One turn sends every row of this set to another row. A few are shown first. Where does it send the rows asked after them?
bavu: [  0.4  28.9 -19.0   4.8  -5.8  -2.2  25.8 -11.1  21.4  -9.0   7.2  14.6
   0.6   7.1  -2.7 -37.5  -7.6]
gesu: [-23.9   2.1  -9.3  -0.6  16.2  -5.7  11.2  -3.3  31.8   9.9  19.6  21.4
 -11.7   8.5  -7.0 -14.0  -9.5]
tif: [-10.7  -1.7 -20.3  -8.1  12.1   8.4   4.7 -10.6  26.5  18.8  20.4  21.6
 -14.9  -0.8  -2.3 -22.6  -2.1]
Reruk: [  0.1  22.7 -10.3  -9.6  12.4  27.7  16.1   7.2  16.7  12.0   6.1  27.9
  -1.6 -20.8  -2.5  -5.0 -22.0]
Fere: [ -2.5  27.5  -1.4  -0.5  -1.5  22.4  18.1  -6.2  34.1  -7.4   3.4  14.5
  -1.0 -25.5 -15.8  -0.3 -22.4]
Sefen: [-10.1  37.2 -20.7   7.4   3.1   3.0  22.0  11.4   9.8  -6.5  17.2  21.5
  -2.1   3.1   6.6 -26.3  -4.5]
vig: [  8.5  22.7  -7.9  -8.8  -0.7  24.4  25.3  -6.7  16.5  13.6  -4.4  23.3
   5.8 -15.3  -6.6 -11.1 -25.2]
Deme: [  5.4  31.4 -28.2   1.8   1.9   6.7  14.5  -1.0  23.3 -14.0  14.2  18.3
  -7.9  -4.8  -0.6 -39.9  -6.7]
Veve: [-18.2   1.5  -4.4  -5.2   5.6  -2.3  20.8 -13.0  24.4  22.8  10.4  21.4
  -3.2  10.2  -8.6 -12.6 -10.9]
telur: [ -2.2  30.1  -7.1  -3.3  -2.4  33.8  16.5  -1.9  16.2   8.2   5.5  22.2
  -0.8 -24.1  -7.7   5.7 -13.5]
Tor: [ -0.9  28.8  -8.1  -7.3  -0.6  17.9  25.6   0.1  13.2   5.1   3.7  15.1
   3.4 -25.9  -0.7  -4.3 -22.5]
zivar: [ 12.4  23.1   6.4   3.1   2.7  23.7  16.6   7.3  33.3   4.9  11.6  23.8
   8.7 -14.0 -24.5  -8.8 -19.0]
vabuz: [  3.6  33.6 -21.7  -2.3  -3.7  10.1  18.5  -5.6  14.6 -11.1  11.9   5.5
   3.6  11.2   1.0 -37.3   5.7]
rerep: [-23.2  25.1   8.3 -17.3   8.6  37.9   9.0   0.4  30.0  12.7   8.1  16.5
 -19.2  10.8 -21.1 -27.5   2.2]
siz: [ -2.3  32.5 -20.5   4.0  -6.9   4.2  27.1  -5.7   8.9   2.5   8.6  21.0
   1.3  10.0   4.5 -32.6  -3.5]
kino: [ 13.0  22.6   5.0   1.0   1.8  29.7  15.0   8.2  24.3  12.8  12.4  25.0
   9.0 -12.7 -19.5  -4.8 -15.3]
Refi: [ 11.9  30.8 -13.1  12.4  -5.9  10.2  14.5   3.6  25.8  -4.2  21.8  17.6
   6.2   5.7 -12.9 -34.7   3.8]
Melod: [ -4.1  35.4 -16.4   2.7   0.2   5.3  23.2  -1.0  13.4 -13.8  12.2   7.7
   6.9  16.5  -1.0 -30.3   3.5]
Sedi: [-21.3  31.4   5.9 -12.2  15.5  42.1   7.2   6.9  24.1  10.2   8.4  20.3
 -17.2  11.2 -19.6 -25.1  -4.1]
Sudo: [-19.4  -2.0  -3.9  -7.7   7.4  -4.1  16.1 -12.6  31.4  15.3  14.3  10.1
  -8.1  -6.2  -7.4  -7.8 -11.5]
Dez: [ -0.2  20.4  -3.9  -5.2  13.6  15.8  17.2   3.8  34.5  -2.1   1.5  23.2
  -4.3 -22.6 -12.4 -10.0 -31.1]
tamal: [-24.1  32.9   5.3  -6.3  14.6  27.7  10.5   6.4  32.5  -2.2  11.7  17.2
 -17.7  15.8 -21.4 -32.5  -3.4]
ped: [-13.3   1.7 -15.2  -5.0  -1.0  16.6   4.2 -20.2  30.0  19.0  20.7  14.9
 -16.1  -2.9  -8.8  -9.0   3.8]
zim: [  0.1  25.6   1.9  -3.6   2.3  13.4  29.2  -2.4  24.1   3.6  -4.8  22.3
   7.2 -13.4  -9.4  -8.0 -31.4]
met: [-13.5  39.4 -17.7  11.7  -9.2   7.5  18.0  -1.1  13.2  -8.4  19.0  14.8
  -1.1   3.2   0.1 -16.5   5.9]
Bis: [-18.2  39.8   9.9 -13.7   5.1  41.2  15.0   8.7  28.0   2.2   3.2  15.8
 -14.3   3.1 -18.8 -25.9  -5.0]
Surez: [  0.1  -1.3  -4.2   2.5   3.3  12.0   4.8  -6.8  33.8  22.4  25.7  21.7
  -2.3   8.4 -20.6 -16.4   5.9]
tek: [ -6.7  -3.1 -10.5  -9.7   3.6   2.5  16.0 -22.6  30.4  21.6   8.9  18.2
  -8.9   5.2 -10.2 -21.1  -8.3]
mozep: [-14.5  31.5  -2.6 -11.0  13.1  38.7   3.1   2.2  25.2   4.0  11.5  18.3
 -20.8  14.5 -18.0 -35.2   2.1]
dat: [  3.4  28.5   2.7 -10.6   7.9  30.2  22.9   2.5  16.2   3.0  -1.1  15.1
  10.9 -12.9 -10.2  -0.7 -21.1]
lefom: [ -1.7  23.9 -24.5  -0.7  -8.6  -0.8  21.6  -8.1  19.3  -6.5  16.8   7.3
  -4.6  -3.4   4.2 -34.6   0.7]
savap: [-18.9  34.7  -0.3 -13.1   3.8  34.5  10.7   3.5  28.0   0.1  10.0  13.2
 -17.3  13.5 -17.6 -40.4   6.8]
kosa: [ -8.9  36.3  -0.6  -9.6  10.5  40.9   7.2   3.1  30.7  -2.6   8.0  16.4
 -17.5   7.2 -19.9 -37.0  -5.0]
Ber: [  0.9  33.8 -25.6   7.0 -10.5  12.1  15.0 -12.9  27.6 -14.6  17.4  10.3
  -8.6  -4.5  -6.1 -30.9   3.4]
Givak: [-13.0  37.6   7.5 -14.6   5.3  42.0  14.9   5.4  32.3  -0.6   3.8  15.7
 -15.7   0.8 -20.2 -31.9  -5.7]
Serit: [-13.5  -2.5 -11.4 -12.4   3.3   6.8  13.5 -16.3  24.0  22.3  15.7  12.7
  -9.8  -7.7  -2.8 -11.3  -6.9]
fudem: [-14.9  -3.5  -0.6 -10.6  12.7   5.6  10.7 -14.8  34.7  12.5  15.6   8.0
  -4.1  12.2 -15.4 -11.7  -3.5]
bir: [ -7.2   2.6   0.5   7.0   6.2   6.3   8.4  -3.0  34.1  19.2  26.0  21.3
  -0.4  12.2 -20.6 -15.2   1.2]
rivu: [-25.8   5.6  -4.0   3.0   2.1   2.0  10.1 -13.2  34.3   8.1  20.2  14.7
 -11.4   2.1 -14.1  -1.4  -3.2]
tifor: [  4.2  26.0  -4.8  -7.6  -0.3  14.7  24.6  -2.6  24.6  -2.4   2.5  11.4
   2.4 -27.3  -6.0 -10.2 -24.7]
lag: [-23.8  26.3   9.7 -15.4  10.1  32.9  10.7   0.9  36.9   6.3   6.9  14.7
 -20.1   8.8 -24.6 -29.8  -1.4]
gek: [-12.1  29.0 -20.3   3.0  -5.2  -5.5  25.0  -3.3  11.9  -3.3  16.4   8.2
  -0.9   1.5   6.1 -26.6   0.6]
kifog: [-20.5  40.6   4.0  -6.0  14.5  38.7  12.8  10.7  22.9  -1.8   7.5  18.6
 -14.2  14.4 -20.4 -27.6  -5.2]
nagi: [-23.1  38.1   5.0  -8.7   4.1  29.8  13.9   5.4  29.0  -1.4   8.4  15.0
 -16.4  16.0 -18.5 -38.0   5.2]
rozel: [  6.5  34.2 -10.5  15.3  -5.6   9.8  16.6   8.3  19.4  -1.3  23.4  19.3
   8.5   9.9 -11.8 -28.5   7.1]
ribab: [-13.9  -5.3  -5.7 -14.0  12.4  12.7   8.8 -13.9  25.6  20.8  15.8   9.8
  -4.3  11.6  -9.8 -11.3   1.7]
Limog: [  8.8  26.4   1.8 -12.9   7.3  29.3  20.4  -1.1  26.8  -3.0  -1.8  10.0
   6.7 -17.0 -14.4  -7.0 -23.9]
dataz: [-16.4  29.3   8.1 -10.5  16.2  36.9   7.1   3.1  35.7  -0.2   7.1  15.9
 -19.2   9.2 -25.8 -31.3 -10.0]

Refi moves to zivar
Dez moves to gesu
Veve moves to siz
Where do these go?
savap moves to Givak
Ber moves to Fere
Serit moves to lefom
dataz moves to tamal
ribab moves to vabuz

